In the data rows, the value 128 means zero.
What is the hidden score of each row? Scores go from 0 to 20, and 10 is about the middle. The score is a weighted sum of the row's numbers plus the product of two more (or one squared), each taken from its middle value.
[131  99 164  88  93 120 165 128  81  83 132 143 103 165 119 150 158 155
 110 138 134 114 128 180] >> 9
[ 87 170 169  89  87 163  86 172 166 171 113  88 132 112 106 151 131 105
 107 169 162 123 159 102] >> 9
[149  90 147 146  79 154 170  91  93 113 102 167  82 157 105 142 162 154
 185 143 122 102 132 156] >> 9
[124 167  93 101 112 160 137 126 111 155 154 113 184 102  96 141 115 125
 131 112  77 147 109  97] >> 7
[150  86 149 113  94  85 164 120 121 106 157 124  84 166 134 140 146 156
 120 109  90  86  91 139] >> 8
[106 178 141  92 128  97 115  98 162 117 150 109 139 233 179 136  91 124
 123 141 131  94  84 172] >> 9
[103 121 170  90 139 123 127 109 157 142 117 170 104 168 136 145 159 101
 129 127 136  89   0 146] >> 18
[111 182 115 158  68 162 160 170  70 100 105 156  79  92 101  51 167 134
 123 114 114 169  76 102] >> 10
[105 108  90 111  82  89  92 113 171 151  82 100 126 165  91 158 136 157
 127 144 162 136 142 125] >> 12
[157 135 179  89 124 137  99 166  86 110 154 155  89  88 161 179  83  68
 102 168  88  99 143 166] >> 6
[ 84  89  84 121 179 138 129  86 161 159 155  89 175 136 143 100 144 141
 158  61 123 144 131  97] >> 12
[134 139  94 180 118 101  75 119  75 117 104 147  92  98 107 151 125 154
 105 101 159  77 151 146] >> 9
[109 109 157 110 150  92 142 111 130  98 143 111  94 144 104 135 120 135
  96 128 152 110  73 181] >> 14
[157 150  94 107  77  90 104 112 174 111 112 120 150 143  94 141 139  86
 116 115 156 105 132 133] >> 10
[158 144 140  97 123  86 139 106 159 120 116 102 167 177 184 139  91  84
 134 132 172  88  73 152] >> 12
[110 102 153 140  89 111 138 164 121 175 173 171 161 109 119 147 159 160
 105 173 161 139 102 168] >> 17
[ 86 147 176 122 166 102 174  98 122 161 161 108 124  94 164 131 101  84
  90 101 147 151 116 164] >> 12
[117 131 143  80 150 106  83 143 152 121 151 127  84 158 101 137 143 151
 108 145 165  88  79 117] >> 12
[142  95  89 112 157  88  97  98 143 170  84 128 174 111 164 149 132  89
 199 135 168 136  93 100] >> 15
[117 150 158  93 147 128 155 124 127 132 161 120 136 101 171 141  82  84
 108 140 101  99  85 151] >> 11
[172 100 136  93 142  78  89 147 101 117 108 156 116  82 112 147 151  78
 171 165 155 140 168 135] >> 9
[134 120 165  94 100 136  94 134  74 126 139 164  94  84 144 173  80  80
 106 133 114  98  91 130] >> 9
[152 161 170 119 102  94 102  95 106 130 153  88 148 162 164 108 116 105
 112 151  96 113 108 171] >> 8
[133 165 157 178 153 180 158 169 133 140  99 156 154 114 127 140 168  91
 110 172 149  77 167 114] >> 8
[165 106  89  73 120 139 134 200  88 114 153 180 219 141 159 115  86  90
 166 166 181  72 136 122] >> 11
[163 158  85 126 156 134  89 135  75  93 118 151  93 119 107 159 145 156
 100 163 162 127 168 165] >> 6
[135 100 127 126 176 181 136  94  46 161 171 160 110 100 167 109  77 124
 188 125  81 163 134  94] >> 12
[171 189 155  92  79 167 136 122 166 161 104  98  80 108 112  84 160 114
 107  98 159 106  84 130] >> 11
[106 145 115 163 105 168 158 131  80 137 141 176 163  96 156 133 136 139
 138 125 165 136 151  98] >> 11
[181 112 136 129 144  88  88 134 163 140 115 117  99 109 145 148 162 146
 108 142 162 163  95 183] >> 16
[121 141  92 123 136  97 101 111 123  69 126 102 101  97  96 105 105 125
 107  73 111 173 108 100] >> 10
[160 144 108 164 154 174 102 179 117 112  91 101 168  85 110 135 147 137
 101 167 100  77 178 146] >> 5
[171 175  92 107 155 170 104  97 119 168  87  87  89 162 137 141  79 168
 111 120 132  96 124  48] >> 10
[104 152 111 109 130 161 167 145  81 224 144 165 165 150 193 115 169 175
 115 156 167  95 139 124] >> 7
[166 179 110 150  79  85 146 135 164 135 104 168 132  91  91 138 147  80
 109 133 253 101 144 169] >> 16
[ 80 140 153 108  92 129 116 122 165 107 108 134 138 116 133 146 149 124
 121  95  71  98 112  79] >> 9
[162 144 163 110 131 105 107 100  92  80 100  84 141 105  79  96  76 128
 103  97 120 164  99 142] >> 11
[153 165 134  85 119 153 104 174 160 102  95 133 162  92 116 151 148 158
 103 176 157  95 164 149] >> 8
[153 169 117 123 113 153 130 161 148 128  98 162 137 123 106 152 156 155
 107 254 154 132 164 127] >> 7
[110  83  89 124 174 168 111  91 103 164 125  95 102 117 101 119 152 148
 151 153 126  90 105 159] >> 11
[145 126  76 138  91 154 174 174 133  92  92 143 161  99 157 138  97 162
 121 148 131 133 153 189] >> 10
[ 84 142 104 138 163  94 170 170 124 139 154  93  96 114  96 122 151 150
 137  89 133 155 178 145] >> 13
[176 143  76 121 157  90  96 100 135 166  91 114 144 111 107 126 145  78
 181 145 130 169  86 101] >> 13
[129  96 164  83  77  94 100 131  81 117 129 171  93 150 106 143 163 141
 102 104  95  94  99 189] >> 7
[183 122 128  83 143 107 125 169 163 132 168 157  78 132 109 106 111 161
 168 183 163  82 119 141] >> 15
[161  92 157  94 144  83 164 112  76 171  93 166 172 156 161 147  87  98
 103 214 169 107 177 194] >> 11
[176 102 127 157 148  92 143 106 159 131  96 133 174 174 170 129  47  84
 138 102 164 109  70 142] >> 13
[101  94 158 182 109  90 160 146 104 187 174 158 137 150 210 123 129 167
 162 142 169  87  67  97] >> 16
[141  87 142 130 158 173 103 119 141  83 156  87  40  95 120 124 155  79
 100 133  76 164 137 146] >> 8
[160 118 146 164  67 148 151 103 165 150 174  96  86 153 182 139 143 103
 120  98 114 128  87 154] >> 8
[130 153 111 111 101 126  89 132 164  75 144 109 107  91 114  97 137 156
 105 156  81 178 108 173] >> 10
[165 155  91 175 105 147 118  96 103 166 174  87 113  92 162 134  89 163
 107 126 160 161  99 103] >> 9
[102 109  96 150 143 156 166 105 114 147 175 176 137 178 184  89 155 171
 129 180 136 118  89 130] >> 9
[117  96 146 135 122 133 147 149 171 164 116 102 142  99 143 112 147 108
 115  91 154 175 164 113] >> 10
[105 128 103 176 102 124 100  87  81 129  97 137  87  91 123 154  91 151
 108  90 138  91 132 113] >> 9
[104 151 163  89 130 161 155 116 160 105 105 159 128 165 141 152 168 142
 114 149 153 103 162 164] >> 13
[151 115 165 127 175 152  96 158 166  75 131  84 130  96  86 111 156  88
 103 146  77 132  97 138] >> 8
[166 145 175 144 169 138  86 169 158 169 139 117 120  91  88 123 157 159
  99 143 140  90 171  97] >> 7
[157 118 101  96 161  66 112 103 106 160 104 151 146  93 100 152 135  73
 184 154 149 144  86  87] >> 15
[168 166  88 125 138 116  92 146 119 108  85 125 143 111 110 139 141 142
  97 170 155 102 172 166] >> 7
[113 104 159 135 130 116 111 153  19  87 122  49 169  92 110 114 144 143
 103 156 120 160  92 161] >> 8
[175 114 173 119  90 154 156 112 164 117 116  93 122 140 186  84 149 101
 149 108 117 147  75 167] >> 11
[ 92 127 161 161 129 124 106 168 135 159 170 109 160 133 121 138 152 147
 148 155 159  97 108  93] >> 12
[100 172 136 151 117 157 148 112 109 108 137 171 152  98 126 116 152 162
 172 115 130  80 138 102] >> 11
[139 141 129  97  99 148 152 135 158 122 167 119  99  96 178  83 109 153
 112 110 102 107 102 161] >> 10
[165  98 102 135 151 166  94 145 124 140 115  85  94 125  94 202 119 145
  99 118 151 130 152 108] >> 6
[115  60 136 116 139 177  77 131 122 148 102  91  98 138 147 121  98  98
 110  95  65 212 186 155] >> 8
[ 85 162 140 178 155 147 163 107 158 154 162  97 119  95 159 152  73 102
  88  98 160 171 105  92] >> 11
[172 182 106  83  81  86  97 181 166 148 107 110 101 151 116 150  73  74
 177 122 195  89 139 119] >> 16
[159 157  99 160 127 171 104 113 150 162  68  83 110 156 141 137  75 147
 104  90 111 134 125  90] >> 7
[162 133 173 120 178 108  99 171 133 153 153 103 109  90  91 127 154 149
 117 168 120 113 173 107] >> 7
[ 84 121  88 118 135  95 110  91 162  85 160 106 123  94  78 105  94 125
 108  86 118 154 104  88] >> 12
[130 173 144 166 128 162 124 124 104 114 139 118 158 120 144 100 168 132
 120 152 158 116 151 117] >> 13
[ 73  87 104  96 166 139  92  86 143 130 153  89 170 171  79  92 146 142
 117  91 131 130  96 119] >> 11
[ 73  87  95 125 176 144 182  97 162 160 155  90 177 116  77  95 154 143
 138  69  92 129 133  78] >> 11
[125 154 124 160  98 119 158 148 149 158 115 133 149 136 163 159 109  85
 124  98 146  95 109 109] >> 11
[168 157  97 143 110 113  98 106 104 174 105  85  93 101 158 135  82 161
  98 102 124 161 101  97] >> 10
[ 89  66  83 171 199 194 191 125 146 121 155 173 181 126  71 124 141 174
 190  75 131 111 147  48] >> 15
[104  93 122 174 116  92  91 100  91 117 149 163  82  87 135 147 120 158
 107 145 156  82 153 153] >> 10
[ 70 175 150 174  97 157 120 149 170 150 157 135 110 106 112 159  50 157
 189  87  90 163 146 112] >> 14
[106  92 149 131 120 156 106 114  92 103 146  82 178 144  82  98 146 114
  99 136 111 163  80 143] >> 9
[165 106 154 129  70 149 143 121 165 117 174  97  93 151 165 118 130 114
 123 100 133 121  80 150] >> 10
[103 163 173 151 167 113 173 109 155 160 165 125 112 101 145 150  83  75
  90  94 154 137 122 151] >> 12
[171 174 111 137 135 159 134 122 169 171 102 105 119 152 165 129 101 155
 103  92 122 181 129 102] >> 9
[ 81  76 142 182  95 166 124 100 111  84 155 106 135 182  88 124 158 127
 100 114  58 115 105 129] >> 9
[132 154  97 110 134 145 122 174 170 178  93  96 156 137 166 112  89 153
 114  93  81 175 126  94] >> 8
[ 69 139  89 159 149 160 147 149 117 156 166 122 124 105 139 112  55 136
 190  92  80 171 155  92] >> 9
[132 146 192  89 143 113 127 140  99 144 168 106 121 129 120 126 146 145
 112 120 141 144  93 126] >> 9
[104 101 113 158  85 133 171 170  78 103 166 179 124 100 130 134 155 154
 168 113 138 145 145 108] >> 8
[108  79 172  99  87  86 102 153 160  80  74 160 155  89 151 102 102  92
 171  95 105 125 162  80] >> 13
[153 142 113 171  84 130 159 171  92 103 123 100 156 104 175 134 119 166
 124 156 162 145 150 117] >> 9
[128 168 107  91 160 150 155 168 155 185 171 149 157  85 103 112 131 151
 151 174 142 141 139  98] >> 12
[170 174 103 105 107 120 119 120 153 176  98 116 115 175 171 102  81 154
  92  87 131 169 111 101] >> 9
[127  72 123 117 160 167  81 162  91 101 129  90 100 122 155 122  77  72
 102  67  60 157 255 157] >> 16
[174 147 155 103  87  88 107  94 164 121 148  80  89 159 100  99 151 132
 116 158 113 175 149 174] >> 8
[155 168  95 101  81 150 123 105  98 183 121 116 121  92  96 154 165  96
 188 109 101 137 162  97] >> 6
[128 164 147 117  85  93  96 103 103 129 160 163 104 184 100 145 143 106
 107 116  92 162 145  98] >> 9
[124  97 142 128 165  82 122  92  99 112 108 180 158  90 128 163 142  81
 199 170 170 113 116  97] >> 13
[116 161 147 109  99 110  86 121 147  82 164 142 105 110 112 121 150 153
 100 157  84 174 138 146] >> 7
[144 152 120 100  81  92  95 105  93 148 155 106 179 137 165 144  89  79
 110 156 112 179 132  90] >> 11
[134 108  97 162 177 165 108 163  88  77 138 133 105 167 139 115  70  68
 106  65  61 171 179 167] >> 9
[120 102 166 157 147 146 143 158  97  86 133  96 171 152  91 101 163 115
  99 128  77 153 106 106] >> 10
[112 147  88  94 153 131 176  97  88 145 161 161  94 170 127  77 145 163
 106 151 162 137 104 127] >> 10
[168 124 117 122 151  97 179 104 162 136 114 186 128 137 152 104  55  92
 166 118 153 110  79 109] >> 14
[116  68  96  90 158  92 159 163 136 108  92 107  76  74 115 113 146 144
  88 170 103 112 164 132] >> 12
[139 161 112 121 153 114 131 121 170 142  75 105 112 167  98 135 106 155
 129  94 152 139 169  37] >> 12
[128 141 160 154 162 179 146 162 145 139  85 134 170  95 115 150 169  85
 103 150 132  79 169 142] >> 8
[153 172 101 167 111 134 148 105 152 185 121  92 141 145 173 141  83 153
  86 113 113 175  97  96] >> 8
[ 92  89 142 173 138  99 166 151 107 192 171 153 156 165 183 139 120 159
 160 161 161  93  96  96] >> 13
[ 99  87 148 108 161  99 129 118 115 105 155 158 173  96 158 152 144 118
 204 149 174 127  98 114] >> 13
[146 151 104 128 160 163 131 154  82 143 143 163 166  88 109 158 160 124
  95  92 149  82 170 144] >> 7
[115 157 118  98 135 114  87 151  81 149 114 101  91 150 161 155 134 139
 105  92 132  84 152 105] >> 5
[140 109 162 137 149 130  93 166 142  79 135  89 164  92  84 111 163 117
 111 147  79 161  92 130] >> 8
[126 186  91 101 100  77 100 187 139 120 139 126  81 143 140 145  77 104
 189 128 144 125 154 108] >> 15
[119 111 137  98  81 128 165 141 166 174  81 143 164 161 146 143  97  76
 145  95 130 142 120 133] >> 10
[101  95 158 173 112 107 147 170 119 136 176 140 134 171 191 140 147 146
 160 131 166 111  90  99] >> 10
[175  86 142  92 154  85 102 105 115 229  95 154 119 119 119 150 156  90
 162 161 119 101 163 126] >> 8
[ 99 155  96 158 144 117 118  98 117 149 128  95  72 165 148 146 108 161
 153 144 158 160  79 103] >> 13
[138 168 139 111 107 101  96 107  96 148 158 105 173 170 159 150 150 122
 104 156  97 175 155  96] >> 13
[124  56 102 137 123 151 177  73 122  87 131  67 181  95  73 109 154 141
 183 117  58  95 187 141] >> 17
[126 175 125 160 105 157 166 175  66 107 108 106  83  93 101  41 173  84
 104 115 112 146  83 118] >> 9
[162 126 153 117  97 105 173 113  95 115  87  82 147 162  97  96  87 121
  94 129 127 165 131 153] >> 12
[ 90 115 128 127 163 135 174 109  91 125 177 162 143 170 218 100 165 166
 110 100 166 152 105 116] >> 16
[149 138 118 116 132  92  84 124  96  80 132 109  98 123  83  96  83 107
 104  80 115 170 119 119] >> 9
[ 93 157  96 114 161 147 127 167 120 119 107 157 116 128 126 147 142 106
 102  96 149 106 168 164] >> 7
[ 88 159  76 166 155 161 115 103  86 149 135 186 160 163 181  79 166 176
 108 176 165 101 113 103] >> 10
[145 119 145 116 118  90 111 108 160 162  81 138 105 144 116 125 151  99
 100  79 160 128 164 107] >> 10
[157 152 200 113 122  99 126  97  95  80 138  76 118  90  94 101  72 116
 104  83 110 166 105 124] >> 13
[132 133  91  90  94  94 148 101 118 150  76  89  99 132 120 121 141 158
 102  94 160  92 148 122] >> 10
[ 90 115 169 138 147 113 100 121 149 106 154 107 121 169 127 129 163 135
 128 130 132 147  98 104] >> 9
[152 141 157 111 108 106 156 130  99  85  97  96 120 119  90  90 104  73
 109  89  96 169  96 102] >> 10
[ 83 104  89 119 175 147  97  91 163 148 158  93  81 122  81  92 160 154
 137 107 115 129 112  95] >> 10
[166 100 148 108 114 105 110 101 170 106 116 126 121 109 171 139 113 106
 148  92  85 126 106 151] >> 10
[ 64 167 140 133 147 164 139 169 170 114 172 174 175  95 175 128  63 100
 182 138 108 156 130 109] >> 11
[ 83  89 174 106 163  90 180 129 126  79 118 164 165 137 161 154 134 105
 190 169 143  83 154 151] >> 12
[154 163 166  90 158  81 114 157  90 130 154 149 127 136 108 119 127 157
 127 104 131 150  78 108] >> 9
[114 129 163 158 156 164 137 175 144 175 101 115 167  89  98 138 165 104
 104 174 152  81 154 100] >> 9
[105 143 149 185 119 148 104  93 152 135 105  92 100 180  92  87 134 153
 118 107 146 122 159  98] >> 11
[178 104 143  93 113  89  99 141 114 113 122 136  83 169 105 149 158  74
 158 171  85  94 158 132] >> 5
[158 164  96 105  80 162 119 135 100 116  95  97 143 100 169 146  74 169
 129 136 151 119 155 106] >> 10
[138 167  78 123  97 126 179 176 138  89  95 151 152 129 180 149  82 166
 135 157 135 124 155 102] >> 9
[149  94  89 123 160 178 110 138 162 163  83  98  98  97 100 135 137 140
 171 118  79 105 108 135] >> 15
[127 167 145 169 238 154 162 137 132 107 132 156 145 106 181 103 166 160
 122 116 163  69 137 106] >> 13
[120  89 170 114  91  92 162 100  89 111 145 160 102 170 105 138 162 152
 107  98 112  88 124 177] >> 8
[100 158 161 103  74  99 143 128 168 158  94  95 108 167 168 123 140  98
 112  95 162 132 141 114] >> 10
[148 108 138 128 190 178 146  88 163 149  86 159 163  97  80 121 153 147
 187 138  71  88 108 111] >> 10
[108 107 160 138 146 118  94 155 109  91 123  84 172  99 102 104 158 148
 109 157 103 164  88 146] >> 10
[103  98 165  84  88  91 158 149 149 109 120 161 144 141 111 126 112 159
 232 143  88 102 115 148] >> 15
[ 57 166 115 177 107 156 109 149 130 167 144 130 109  97 130 144  56 160
 185  91 118 142 157  77] >> 13
